50 stands for zero in the data rows.
Here are some points, each followed by its number:
25;42;69;34;28;28;28;39;61;78;60;42;33;27;27;28;27;29;25;32;29;33;35;37 0
67;73;64;61;72;74;63;60;64;72;77;71;71;64;62;57;59;64;65;70;76;79;80;77 1
30;44;27;77;27;29;67;38;25;27;40;77;41;31;24;27;33;38;53;77;59;43;33;31 2
56;74;62;46;48;48;56;73;76;72;63;54;47;46;44;43;46;46;49;48;51;56;62;68 3
68;57;65;73;76;66;56;57;61;60;67;73;74;71;72;66;63;62;60;58;58;56;59;61 4
73;29;70;31;57;42;28;44;75;39;29;37;51;77;52;38;30;29;32;37;50;69;77;59 5
39;40;67;34;40;67;59;37;36;39;48;68;73;50;39;33;36;35;38;43;46;55;68;75 6
39;36;31;66;40;25;34;71;50;33;28;29;35;57;77;60;43;32;31;29;32;31;33;38 7
27;67;34;71;31;43;48;30;35;70;46;29;26;34;56;75;47;34;31;28;32;36;47;63 8
41;44;55;33;57;57;32;37;55;78;52;37;34;38;47;59;77;71;53;43;42;36;35;39 9
70;68;54;51;53;57;68;79;71;67;52;51;51;46;45;51;50;52;56;54;63;64;66;69 10
61;71;59;69;75;60;58;73;74;65;59;55;65;69;73;78;73;64;62;66;58;59;62;65 11
64;74;77;70;63;61;64;75;77;75;74;70;66;65;62;59;63;63;61;66;66;68;69;73 12
77;74;77;76;75;75;75;73;75;79;75;77;74;73;72;72;78;78;75;75;73;78;76;76 13
78;56;74;61;59;73;63;59;60;73;76;64;60;54;59;64;73;77;72;71;66;61;56;60 14
41;24;62;26;32;64;29;29;39;74;48;30;25;23;30;42;65;75;47;35;33;28;29;27 15
23;26;73;27;25;24;37;77;39;27;25;22;24;27;30;44;66;75;57;44;36;32;28;29 16
27;48;54;31;32;39;68;62;41;36;30;31;35;37;51;65;76;71;55;47;43;38;38;36 17
53;42;52;74;66;48;38;45;50;54;65;70;74;66;57;50;48;45;42;46;42;44;43;49 18
74;62;77;61;69;75;65;63;66;79;73;69;61;62;64;69;72;78;73;74;67;67;65;64 19
61;34;27;32;51;67;36;30;27;29;34;34;52;66;72;56;45;36;30;29;29;30;30;27 20
30;45;36;32;61;39;25;29;56;66;34;27;29;28;39;63;75;52;37;31;29;33;30;31 21
33;78;39;54;72;35;36;54;76;52;39;39;41;50;69;74;66;52;46;42;40;43;43;43 22
35;68;50;39;59;70;46;39;40;55;68;75;57;44;40;36;42;40;47;49;61;71;79;79 23
44;63;44;76;44;44;74;56;42;47;58;76;59;45;36;39;49;57;70;78;72;64;50;51 24
37;45;75;41;36;40;59;76;59;45;34;35;40;42;51;57;77;77;70;60;53;48;45;39 25
77;74;75;76;80;73;76;76;73;77;76;75;78;72;77;76;75;75;74;77;78;77;77;78 26
74;74;75;78;75;70;73;77;77;78;75;76;71;71;74;74;71;77;73;77;79;75;77;77 27
25;59;42;27;24;23;26;39;68;74;41;32;28;25;22;24;25;25;27;24;27;31;34;36 28
52;35;70;46;32;46;77;52;39;34;37;52;73;72;50;40;37;34;34;38;38;46;58;64 29
25;63;29;24;39;63;29;27;28;34;59;67;36;26;26;25;25;28;28;35;39;57;76;77 30
Which three points above are nearest to each new point by angle? Their numbers follow each, nearest first.
73;39;30;36;66;65;39;37;34;34;32;48;61;74;67;54;46;35;35;37;31;34;31;35 20 7 18
68;24;75;29;26;74;26;24;30;48;59;32;22;24;22;30;44;77;55;32;29;27;24;24 15 16 9
72;41;42;55;75;58;41;40;41;45;50;65;74;76;67;57;53;45;44;42;41;38;40;44 18 20 4
43;38;42;56;34;41;65;36;31;38;65;64;42;27;29;39;44;60;75;69;52;44;37;32 2 24 16
42;71;51;44;59;73;50;42;46;53;69;75;63;51;42;43;43;44;47;53;61;68;78;77 23 1 6
34;70;50;34;41;48;75;57;43;37;33;33;39;48;65;74;74;67;53;46;41;38;37;36 17 25 16
29;51;26;73;27;24;58;39;26;29;35;72;41;30;25;23;27;31;49;76;63;42;33;27 2 24 28
20;56;28;25;76;26;24;28;68;44;27;23;19;28;38;71;62;39;30;26;25;25;28;25 21 22 28
64;45;32;36;59;71;39;31;32;37;36;43;59;71;74;64;52;42;41;35;34;34;33;34 20 7 21
35;68;54;46;56;75;51;43;43;52;65;73;61;51;47;42;41;44;44;55;63;71;73;78 23 6 1
51;43;60;76;60;44;41;46;55;64;75;74;69;61;55;51;46;46;43;46;45;48;48;49 18 4 12
42;44;73;38;40;65;66;43;41;43;48;68;72;55;42;39;37;38;39;42;45;53;68;74 6 29 23
50;58;46;74;49;52;74;58;45;49;64;73;60;49;45;48;53;61;72;78;71;61;54;49 24 27 26
70;51;39;40;68;71;48;41;39;38;45;54;63;76;74;67;56;50;48;41;42;39;40;40 20 4 18
30;48;28;47;44;22;29;52;60;36;29;27;31;42;69;66;44;36;30;28;28;27;30;34 7 21 22
73;66;50;49;55;63;69;74;72;63;54;51;46;45;47;50;50;52;54;59;64;64;73;73 10 3 1
52;25;26;37;76;38;22;21;26;25;30;43;69;65;46;31;29;28;25;23;26;27;23;27 20 7 21
61;29;77;30;45;45;24;36;79;39;26;30;40;70;56;35;31;29;29;31;46;61;80;61 5 29 6
31;58;32;61;34;54;46;29;39;76;44;33;30;38;61;71;41;37;32;30;33;40;54;66 8 21 28
50;23;41;29;70;26;24;41;48;26;26;26;47;64;34;26;25;24;26;37;46;75;63;43 5 28 20
75;34;32;43;73;53;37;31;32;32;40;49;69;74;62;49;42;36;33;33;31;31;30;37 20 18 7
45;31;38;50;32;44;64;35;35;40;65;63;37;32;28;32;40;58;75;64;48;42;35;31 2 24 15
25;29;75;35;29;27;34;76;49;33;27;24;25;28;35;44;59;78;70;48;41;38;30;30 16 25 17
23;70;27;27;49;49;24;25;26;33;67;58;27;27;24;24;23;28;27;34;43;62;78;66 30 23 28
29;71;42;33;30;51;74;52;38;32;32;32;36;43;58;74;73;58;47;40;37;35;30;32 17 16 25
41;23;57;32;28;27;78;35;26;23;25;37;65;60;37;29;24;26;23;26;31;30;37;48 29 20 6
22;48;28;56;25;41;32;25;34;76;34;24;25;31;55;63;34;28;22;29;28;32;41;63 8 28 21
72;27;57;29;28;58;40;27;33;48;73;39;28;26;26;34;47;71;71;46;38;31;29;27 15 9 16
37;44;33;41;66;29;31;76;44;32;31;43;74;49;36;31;30;33;36;54;72;74;54;44 5 2 30
27;64;28;29;62;43;27;25;32;43;74;47;32;25;23;19;24;28;32;40;55;73;74;62 30 23 28
58;22;76;29;38;41;24;33;81;35;26;26;31;65;53;33;27;27;26;28;37;55;76;59 5 0 28
34;37;35;66;33;35;73;34;33;38;57;66;41;31;30;30;38;51;71;73;52;45;33;34 2 24 16
40;75;44;36;39;61;69;52;39;36;36;39;44;55;69;76;70;61;50;43;44;37;37;36 17 22 25
77;33;31;38;70;53;35;31;31;30;38;49;62;76;62;51;40;35;32;33;30;31;32;33 20 7 18
26;54;26;61;29;27;71;28;26;43;59;23;19;26;34;68;55;33;23;29;26;33;30;43 8 21 28
32;67;31;75;32;34;66;35;33;55;60;32;27;31;45;73;59;39;31;28;32;35;40;58 8 21 7
39;59;30;30;43;73;52;33;29;30;26;35;37;59;75;70;58;44;39;33;32;33;29;29 20 7 17
72;26;54;28;33;57;38;27;30;42;73;35;27;25;23;33;45;67;69;43;33;29;30;29 15 16 9
40;39;60;73;51;41;36;42;50;62;71;73;61;56;47;42;41;40;43;36;42;43;42;45 18 0 28
43;38;56;38;45;74;38;39;64;61;39;35;41;54;75;55;43;37;34;41;44;58;71;78 5 6 8
23;48;28;29;71;32;21;27;60;52;31;25;24;26;37;63;73;47;31;29;26;24;27;29 21 9 28
27;66;25;43;43;24;39;68;33;28;29;48;66;36;23;25;29;30;41;61;76;59;42;36 2 30 28
64;33;29;43;79;41;29;27;31;29;39;53;74;72;58;45;39;33;30;28;27;30;30;30 20 18 7
43;60;62;41;52;75;56;46;46;51;63;77;70;56;43;41;47;43;48;53;61;67;73;75 23 6 1
30;32;30;55;24;33;72;29;29;29;50;68;33;27;25;27;33;40;68;72;48;34;28;27 2 24 16
42;29;40;50;33;41;62;34;33;39;66;58;36;30;29;27;42;57;75;63;47;39;35;28 2 15 16
44;24;68;28;37;49;27;33;75;36;26;26;34;59;61;36;28;26;26;28;36;57;74;68 5 28 0
71;42;71;57;41;50;75;61;46;43;46;53;72;73;61;49;49;42;44;40;45;52;59;68 29 6 4
63;36;37;73;39;32;49;76;43;35;31;37;47;69;68;51;37;34;35;33;33;39;39;47 7 20 29
63;58;40;36;57;73;59;40;37;39;39;45;62;72;78;70;59;50;41;42;40;38;36;42 20 22 7
34;29;31;52;30;31;70;34;26;30;52;62;33;26;27;31;36;47;70;68;46;35;31;29 2 16 24
29;53;28;75;32;26;61;40;29;28;40;71;43;31;27;26;28;33;53;72;63;46;36;27 2 24 30
66;29;31;40;78;48;34;31;29;33;41;48;67;71;57;45;36;35;32;28;28;31;31;32 20 18 7
38;65;42;77;44;40;69;60;43;39;51;79;61;43;40;41;44;54;64;76;76;61;51;49 24 2 27
26;71;30;58;35;26;52;55;31;30;35;69;54;31;31;23;36;35;51;72;72;52;42;34 2 24 30
46;26;68;31;40;54;25;32;69;44;31;27;35;60;65;42;33;29;28;32;37;55;77;71 5 6 0
